In the data rows, 128 means zero.
Each row has a hidden score. How much does it go up from the first row of each pair to the second? 20 means little or no change, 40 a big rise and 0 a big fall. The score is a weighted sum of the row's numbers plus the product of two more (or one squared), each taken from its middle value.
[138 114 136 103  78 175 115 112 152 144]
[116 148 114 120 119 140 130 110 115 168] -> 14
[129 130 160 145 100 156 124 157 139 123]
[ 86 112 104 115  92 133 126 107 131 115] -> 17
[145 103 148 109  87 147 158 136 167 137]
[ 71 133 130 126  87 158 106 125 142 128] -> 15
[138  71 145 173 138 111 141 131 171  73]
[178 168 176 163 193  99 181 127  77 167] -> 3
[171 154 132 101 149 128 189 134  94 180]
[103 104 137 130 166 131 118 156 151  87] -> 19
[162 131 113 118 141  85 134 122  96 136]
[100 148  99 122 132 146 130 123 124 132] -> 22
[121 114 102 116 135 130 116 151 135 105]
[195 181 190 198 191  62 244  96  74 149] -> 23
[107 104 102  76  93 133 166 105 130 120]
[134 129 109 124 103  95 113 123 126  77] -> 23
[145 121 120 161 129 145 129 128 136 134]
[ 98 138 108 117 138 120 127 127 128 131] -> 15
[141 159  93 107 146 101 123 115  51 148]
[145 107 133 108 100 139 161 119 149 137] -> 30
[153 148 120 106 149 121 155 114 103 128]
[115 156 140 174 122 149 110 148 116 146] -> 16
[162 143 158 149 163 118 107 134 103 136]
[114  89 141 121 104 152 101 149 177 117] -> 23
[108 102 165 104  49 178 160 107 185 126]
[141 124 113 144 127 103 136 107 112 145] -> 13
[106 178  88 148 128  58 111 118  82  44]
[136 109 132 128 157 170  79 171 162  98] -> 26
[138 158 116 134 145 130 106 139 137 127]
[133 119 124  99 128 141 191 124 143 137] -> 22
[176  90 117 102 105 151 127 123 143 114]
[174 122 143 137 150 141 137 127 111 173] -> 19
[166 135 159 110 169 111 205 119 122 179]
[143 190  97 126 109 111 134  80  73 117] -> 9
[122 111 111  93 105  91 165 124 139 108]
[130 127 130 122 144 156 119 112 139 156] -> 25
[167 102 103 118 176  90 151 145 125 118]
[110 126  92 138  91 117 108 142 138 107] -> 19
[149 136 163 137 139 140 120 135 116 131]
[112 141 133 133 155 125  86 197 128 114] -> 15
[142  16 132 132 114 117 168  83 166 146]
[107 139 166 159 152 131  84 158 138 115] -> 11
[ 69 147 101 130 142 131 142 167 137 119]
[ 88 167 120 123 128 140  80 117 114 109] -> 22
[145 142 157 147 135 156 149 120 104 189]
[167 137 111 121 168  74 140 115  94 147] -> 15
[100 101 114 142 132 127 110 129 126  84]
[126 132 133 162 161  99  79 164 121  96] -> 20
[140 146 151 111 122 107 139 115 113 128]
[ 62 123 129 135  85 176 116 146 189 101] -> 24
[115  90 103 141 110 117 127 144 146  96]
[186  80 168 122 142 164 107 139 209 211] -> 26
[167 127 159 149 133 105 110 146 148 131]
[104 181 114 132 151 110 122 123  94 108] -> 13
[123 121 131 111 123 133 129  89 130 103]
[113 130 106 105 104 116 156 124 107 116] -> 12
[112 158 134 161 189 119  84 162 113 113]
[ 88 120 118 154 158 121  90 166 138  59] -> 25
[134 106  89 105 106 125 157 101 124 144]
[107 165 147 119 126 141 132 110  96 170] -> 23
[116  96 136 104 101 153 130  92 146 139]
[122 155 118 142 160 125  71 131  95 121] -> 15
[151 123 119 129 152  86 164 134 105 113]
[169 148  82 125 165 120 123 122 104 138] -> 20
[147 153 136 138 175 117 126 137  73 122]
[120 134 121 128 109 131 152 131 148 157] -> 20
[119 167 123 102  61 151 178  62  88 192]
[193 104  98 110 153  77 144 116  99 127] -> 20
[133 153  98 149 138  97  90 126  90 114]
[ 93  64 122 112  88 159 112 164 206  57] -> 34
[148  88 123 118  76 143 179 109 155 159]
[ 87 167 120 123  72 162 170 166 138 138] -> 15
[ 47 124 127 162 155 124  59 185 131  79]
[146 137 117 155 151 102 154 153 123 146] -> 17
[104  63 158 107  80 176 139 174 189  86]
[143 138 124 127 124 100 183 124 112 152] -> 11
[154 125  95 116 117 105 179 112 147 144]
[123 106 117 120 141 121 147 125 145 130] -> 21
[103  81 151 132  78 129 137 133 197  93]
[157 137 100 122  98 101 115 115  95 112] -> 5
[122 199 159 168 153 100  96 102  75 120]
[147 113 117 145 158 103 105 162 111 116] -> 21
[117 114 159 129 149 151 127 141 158 117]
[145 127 142 118 129 151 138 101 120 147] -> 18
[170  99 156  92 157  72 145 114 106  96]
[123  77 102 106 108 154 148 116 156 128] -> 20
[138 128 142 156  98 109 161  94 107 138]
[129 170 116 108 170 138 108 116  84 159] -> 24
[121 126 163 173 145 116  99 176 166 114]
[137 143 146 134 138 145 112  88  97 145] -> 15
[138 145 135 133 107 149 119 116 131 162]
[ 78 180  96 119  54 125 122  79  76 128] -> 9
[148 101 145 159 131 147 107 149 119 142]
[160  95 141 101  87 155 167 112 152 155] -> 24
[ 91 111 131  91  47 180 155 122 170 139]
[ 97 131 129 125  79 129 120 137 141 127] -> 16
[161 132 183 130 147 118 150 101 108 148]
[107 122 111 131 120 124 121 118 139 122] -> 16
[129 107 117 124 109 143 151 113 109 164]
[142 127 124 175 191 120  72 183 138 120] -> 27
[165 173 133 187 189 114  91 106  91 140]
[106  93 123 152 160 113 106 169 169  70] -> 29
[113 141 130 133 136 157 125 126 127 149]
[208 128 149 121 134 139 162  84 100 186] -> 25
[114 125 119 134 108 147 125 128 151 121]
[135 115 147 145 138 131 103 143 137 112] -> 22
[ 79 140 160 136 156 144  70 128 123 107]
[128 124 132 162 146 117 116 125 130 133] -> 20
[122 104 163 126 114 135 159 135 182 135]
[143 181 141 116 158 145 143 115 100 174] -> 22
[ 87 112 133 139  86 137 117 119 144 132]
[100 134 119 133 120 105 117 155 135  82] -> 20
[ 35 171  79 128 110 160 103 124 141 143]
[155 105 153 118 120 105 134 130 142 108] -> 29
[ 91 104 107 152 100 122 130 131 145  97]
[205 135 153 128 144 129 115 120  94 145] -> 19
[ 95 158 177 158 131 172  89 152 160 142]
[146 141 151 151 139 145 143 128 138 134] -> 19
[184 142 125 139 151  83 126 136 111 105]
[160  63 119  70 110 160 119 109 146 156] -> 23
[ 76 171 133 151 137 123 108 131  99 133]
[ 94  87 131 147  97 154 132 178 205  89] -> 34
[174 119 150 148 153  98 115 149 144 100]
[124 128 112 125 128 115 124 139 122 112] -> 12
[118  98 114 146  97 132 139 162 162 100]
[ 88 148  93 111 129 125  96 134 102 110] -> 11
[151  80 207  97 116 255  11 167 218 196]
[157 126 190 183 156 106 143 118 155 163] -> 4
[138 128 142 148 142 127 112 145 125 114]
[ 97 101 115  97 104  95 139 119 151 112] -> 19
[146 142 116 142 159  79  97 139 113 130]
[206 163 129  94  98 120 193  77  71 221] -> 25
[178 159 133 144 158 119 128 104  67 170]
[ 68 165 132 139 123 125 115 118 122 124] -> 18
[172 124 138 159 174  71 138 165 133  81]
[ 59 166 103 113 150 147  88 111 114 117] -> 12
[102  96 138 167 165 115 123 166 152 111]
[ 93 145 106 124 124 153 120 147 136 106] -> 13
[109 132 132  92  99 134 128 101 128 140]
[126  76 135  97  74 138 163 123 166 115] -> 23
[ 81 121 170 101  96 176 156 121 138 147]
[137 131 124 143 125 115 155 110 118 170] -> 12
[138 121 113 124 177 102 126 156 116 116]
[103 141 155 125 126 152 116 127  98 121] -> 22
[145 150 112 121 133 132 152 102 119 138]
[176 148  96  83 102 120 194  63  78 183] -> 19
[ 81  67 121 105  72 150 110 126 202  53]
[110 117 154 135  94 153 152 109 126 113] -> 10
[127  93 120 133  78 141 163 114 185 115]
[139 161 148  98 121 141 135 114 100 155] -> 18
[114 130  95 131 106  87 123 106 117 120]
[ 79 100 139 107  89 161  87 149 191  84] -> 26
[191 138 143 141 176  94 118 153 102 109]
[118  95 110  95  34 122 161  79 153 114] -> 19
[ 95  99 134 124  76 161 145 117 142  99]
[143 110 121 139 171  96 108 166 153  88] -> 25
[147 143 152 125 171 150  95 152 109 145]
[114 121 116 104  72 167 124 113 161 143] -> 15
[161 143 114 146 181  61 137 128  82 116]
[119 155 124 117  90 143 169  85  95 187] -> 19
[130 118 147 127 102 143 126 132 148 125]
[144 140  88 141 134  91 119 123 123 130] -> 18
[111 123 134 140 128 147 112 149 137 106]
[183 134 113 155 139 103 125 123  93 134] -> 17
